In the rows, zero is written as 128.
One turn moves each row of this set onto another row. After a few examples, where does it send each row asked below?
k_75: [170  78 167 135 140 150 121 113 139 127 112 138 112 116 158 132 127 158
 112 155 121 118 121 110 132 132 101]
k_613: [165  84 169 128 138 148 124 109 148 127 106 131 119 111 155 130 122 161
 118 150 129 121 131 102 140 143  97]
k_928: [141 119 188 115 139 125 112 102 141 152 134 127 120 128 128 110 116 154
 127 163 128 139 124 126 112 150 124]
k_728: [154 129 179 110 142 140 104 108 134 127 134 128 108 132 114 106 117 139
 118 150 131 114 134 123  93 145 119]
k_871: [126 123 173 115 137 116 103 124 129 103 129 116 124 129 120 107 106 143
 103 164 103 127 111 123 110 146  99]
k_571: [125 105 165 102 140 127 118 104 139 133 107 138 133 141 122 105  99 134
 114 144 134 122 126 131 104 138 127]
k_85: [154  99 149 104 126 119 129 123 130 135 130 111 115 143 134 119 115 171
 128 160 114 139 138 126 119 119 133]
k_135: [156  76 176 135 136 163 114 127 143 114 112 139 105 110 153 134 134 152
 116 166 120 125 141 112 117 125 107]
k_362: [111 113 187 114 140 138 113 108 146 139 131 137 128 125 121 119 114 136
 126 160 120 137 135 138  98 135 124]
k_321: [152  99 147  96 126 113 127 128 123 131 129 111 114 143 134 120 123 166
 126 153 117 136 134 133 112 125 130]
k_630: [126 120 169 113 116 122 136 126 126 124 129 123 128 132 134 106 129 167
 130 150 104 133 158 138 113 120 118]
k_440: [146 108 174 114 154 139 114  96 146 137 144 132 118 129 106 116  99 152
 132 160 120 121 134 129 102 142 119]
k_525: [161 118 160 103 100 128 145 102 151 107 127 130 123 126 147 111 127 156
 123 150 121 147 122 128 117 126  96]
k_264: [127 117 165 115 119 129 135 122 126 119 135 121 123 129 138 114 123 167
 133 144  98 129 161 143 112 123 123]
k_822: [165 117 153 135 101 136 140 107 152 106 122 127 136 125 137 119 106 146
 121 162 120 148 143 117 117 122  95]
k_67: [139  75 169 108 138 164 121 119 152 103 118 142 115 109 132 148 125 146
 121 149 123 110 135 120 111 131  88]
k_65: [161  88 177 131 135 139 118 124 127 122 106 143 116 111 159 123 150 148
 107 149 127 117 125 119 122 139  94]
k_136: [143 112 142 106 119 130 128 121 132 126 138 123 125 151 109 131 106 152
 118 151 112 114 129 125 106 109 106]
k_970: [152  82 174 132 137 166 112 124 150 111 113 129 112 105 144 145 124 148
 120 161 124 123 150 108 119 136 101]
k_644: [143 121 176 119 150 137 120  97 134 124 120 135 122 129 123  91 104 146
 125 137 120 113 152 131 107 146 126]
k_709: [138 112 166 110 154 112 112 117 137 109 120 119 120 133 123  89 106 145
 104 162 102 133 114 114 123 131 109]
k_311: [145  85 174 135 123 145 131 113 140 118 105 152 139 118 138 121 122 162
 113 155 124 104 132 114 126 134  77]
k_694: [138  78 173 119 127 162 123 118 142 102 121 150 118 113 136 141 126 156
 117 153 116 102 130 128 107 132  84]
k_279: [154 106 159 113 117 144 136 116 157  98 132 131 114 116 138 121 130 136
 126 162 112 157 145 131 103 104 108]
k_159: [145  74 170 131 141 154 129 108 147 114 113 138 129 102 147 137 116 161
 127 147 116 118 149 122 130 146  94]
k_888: [147 110 138 117 120 124 129 120 126 129 132 121 135 150 113 130 100 153
 118 148 112 114 132 125 110 116 107]
k_229: [129 119 168 124 140 136 108 113 142  98 128 112 116 131 129 106  84 148
 107 162  93 126 123 112 120 136 114]
k_911: [147 137 158 133 122 134 122 126 120 131 134 118 120 137 134 121 125 138
 113 141 104 123 145 123 110 110 115]
k_366: [120 116 173 108 152 125 107 123 136  99 126 120 110 125 132 100 114 134
 105 156  93 135 118 127 112 127 115]
k_693: [125 111 175 107 139 126 105 126 139  93 128 111 111 127 122 102 101 157
 114 175  99 133 128 122 110 143 114]
k_212: [175 100 141 120 126 139 141  97 151 106 137 127 118 120 144 130 110 142
 125 144 106 146 130 133 115 119 106]
k_818: [125 117 172 116 139 116 114 111 134 108 124 114 123 128 141 101  97 157
 109 157  95 133 113 123 127 150 111]
k_26: [158  72 169 117 134 145 110 135 134 115 106 140 109 117 143 134 143 147
 108 166 134 120 124 117 107 132  98]
k_113: [168 111 149 129 122 119 142 107 132 106 122 130 136 114 149 114 128 136
 121 140 114 149 141 141 113 133  99]
k_299: [136  80 182 107 122 145 131 118 144 111 110 154 123 118 141 120 140 168
 117 155 125 108 123 123 119 132  82]
k_143: [153 100 178 119 132 140 119 121 135 122 104 138 121 109 154 127 148 143
 107 140 135 116 123 111 125 143  84]
k_194: [128 117 172 131 135 142 108 106 141 143 116 126 129 134 134 124  92 131
 114 154 127 134 131 122 108 140 133]
k_909: [144  68 170 132 130 152 129 114 140 108 113 145 128 111 144 132 115 171
 124 157 115 110 143 128 121 145  92]
k_58: [141 129 156 134 120 137 118 134 121 126 132 117 120 135 129 127 123 135
 114 149 106 127 153 125 102 110 118]
k_767: [149  76 172 102 133 147 111 132 143 111 109 132 110 110 140 142 142 147
 116 158 139 123 129 117 109 143  95]
k_845: [135  85 182  99 132 144 127 122 148 111 107 147 123 109 136 122 148 153
 119 150 132 117 132 118 118 134  81]
k_910: [159  96 148 120 105 133 134 116 144  92 125 121 127 118 140 132 109 151
 130 162 119 152 150 139 101 141 108]
k_700: [137 106 171 104 141 142 109 111 137 120 112 124 108 134 133 107 100 144
 121 149 131 125 145 130  98 148 146]
k_282: [158 117 152 108 103 138 132 113 140  91 134 128 118 121 139 134 126 135
 118 143 118 138 127 141  93 132  94]
k_76: [151  86 170 128 135 138 130 111 144 124 103 144 142 112 135 124 127 153
 115 147 131 112 131 109 132 141  74]
k_290: [130  99 161 117 159 123 106 118 136 105 133 113 114 125 126 117  96 142
 110 165  92 138 117 128 114 137 118]
k_610: [165 100 146 109 115 117 136 121 144 104 117 133 133 125 127 116 131 133
 117 162 130 154 132 130 100 118  96]
k_93: [135 115 170 135 158 119 110 117 134 108 128 114 124 121 128  97 102 144
 111 164  90 138 133 121 123 138 112]

k_311 -> k_26
k_888 -> k_321
k_871 -> k_290
Where do these go?
k_143 -> k_67
k_362 -> k_194
k_113 -> k_282

One turn moves each row of this set onto another row. After a few examples, where does it send each row asked below?
k_530: [123 113 125 110 127 129 114 171 129 104 126 119 130 144 122 118 112 126
 136 146 145 111 109 135 105 115 152 130 124 116]
k_595: [128 128 135 113 141 149 134 138 124 106 130 125 128 131 124 106 102 108
 152 129 147 129 138 152 116 125 132 133 113 100]
k_261: [135 142 126 140 125 140 141 127 120 134 110 135 135 151 108 129 145 127
 119 116 128 137 117 109 123 125 126 121 144 133]
k_569: [116 142 124 139 112 144 149 124 126 142 115 143 134 131 111 118 128 131
 108 123 130 141 125 116 122 109 145 126 145 132]
k_177: [135 113 118 115 135 138 107 148 126 104 110 131 145 160 122 123 123 116
 147 133 150 131 122 143 112 133 130 136 113 111]
k_810: [125 109 108 138 123 139 138 130 135 109 133 115 130 133 130 124 132 120
 115 117 136 135 108 137 117 133 116  70 134 131]
k_477: [113 109 115 144 108 141 146 134 131 100 135 114 125 132 131 122 133 110
 107 124 140 124 112 127 115 124 124  76 129 137]
k_413: [109  95 133 116 121 115 146 129 141 133 127 136 123 131 139 132 130 116
 105 129 139 102 154 130 129 118 133 116 135 148]
k_49: [119 107 132 115 118 129 110 167 130 102 118 123 136 144 120 123 122 125
 139 145 139 110 113 126 104 125 157 134 131 121]
k_167: [130  96 125 111 143 116 137 121 142 137 120 136 130 141 137 136 134 122
 117 118 137 116 150 140 131 131 112 110 134 140]
k_891: [108 118 147 115 118 143 130 146 130 108 130 127 129 114 123 108 103 119
 144 138 134 116 136 137 110 125 164 135 135 111]
k_523: [123 143 128 138 110 140 142 134 116 137 117 140 135 147 107 125 140 126
 105 125 128 128 119 110 117 118 141 122 146 138]
k_711: [137 121 118 112 139 137 114 155 122 105 123 125 137 159 123 117 117 113
 143 136 153 125 120 149 113 125 128 133 107 108]
k_854: [119 119 104 140 121 140 141 124 144 116 143 118 132 126 141 120 129 120
 116 120 134 143 114 145 131 127 125  78 132 123]
k_952: [114 119 142 112 129 140 134 155 130 106 133 118 121 116 123 106  97 121
 144 139 139 115 127 138 108 116 156 131 130 108]
k_879: [122  91 130 113 130 113 137 132 135 130 119 134 127 145 132 138 136 118
 107 125 139 101 146 129 122 127 119 109 134 150]
k_513: [124 124 133 115 135 152 128 127 127 110 122 134 138 130 124 108 105 110
 152 126 145 138 145 153 117 133 137 137 117 101]
k_994: [116 100 128 115 134 118 146 118 148 139 127 137 126 127 144 130 127 119
 114 122 136 117 158 141 138 121 125 117 134 137]
k_954: [128 142 122 140 127 144 149 117 131 139 108 138 134 136 112 122 133 131
 122 114 130 150 124 115 128 115 130 126 144 126]
k_696: [107 119 111 146 105 141 148 128 140 108 146 117 126 125 142 118 131 108
 109 127 138 132 119 136 129 120 133  85 127 129]

k_952 -> k_530
k_569 -> k_523
k_49 -> k_177
Where do these go?
k_994 -> k_413
k_810 -> k_854

One turn moves each row of this set onto another row. After a few examples, where does it send each row asked below?
k_330: [144 162 126 123 120 147 141 121  90 149 139 129 145 127 141 120 133 127]
k_183: [131 129 157 130 104 138  82 117 105 133 130 123 126 149 134 118 136 113]
k_274: [128 143 132 112 139 151 113 124 113 140 143 141 144 112 153 115 123 128]
k_372: [133 143 127 125 110 147 108 140 107 142 124 136 155 135 157 122 140 122]
k_43: [117 136 153 116 135 126 130 111  87 164 117  95 122 140 138 131 153 125]
k_234: [134 127 153 139 118 123  85 127 103 129 131 120 123 146 119 116 140 127]
k_310: [123 102 153 132 134 134 134 106 114 123 130 135 127 135 143 105 151 139]
k_913: [131 142 129 112 140 152 119 122 114 137 140 138 147 111 155 117 128 128]
k_996: [119 110 138 126 133 135 132  92 119 131 144 125 129 133 144 108 136 145]
k_238: [119 145 149 114 130 138 129  98  81 163 118 102 135 137 128 135 150 126]
k_512: [139 129 173 133 113 132  96 119  90 134 121 130 125 144 130 110 145 112]
k_847: [125 133 163 115 144 135 136 102  85 156 111 110 129 127 130 124 157 121]
k_425: [124 141 149 122 142 122 117 112  85 159 118  98 131 134 115 130 149 132]
k_701: [119 114 143 131 132 129 138 104 111 124 147 123 112 140 142 113 142 145]
k_568: [130 143 126 124 111 147 110 143 108 149 122 131 152 136 157 124 141 119]
k_907: [147 163 128 121 121 146 135 120  89 150 135 128 150 125 143 120 134 124]
k_410: [124 130 167 126 116 127  84 122  94 135 134 125 114 147 137 116 134 121]
k_861: [121 110 136 133 145 122 129 108 118 131 138 115 127 132 129 112 144 150]

k_372 -> k_913
k_861 -> k_425
Where do these go?
k_183 -> k_996
k_330 -> k_568
k_512 -> k_310
k_43 -> k_410

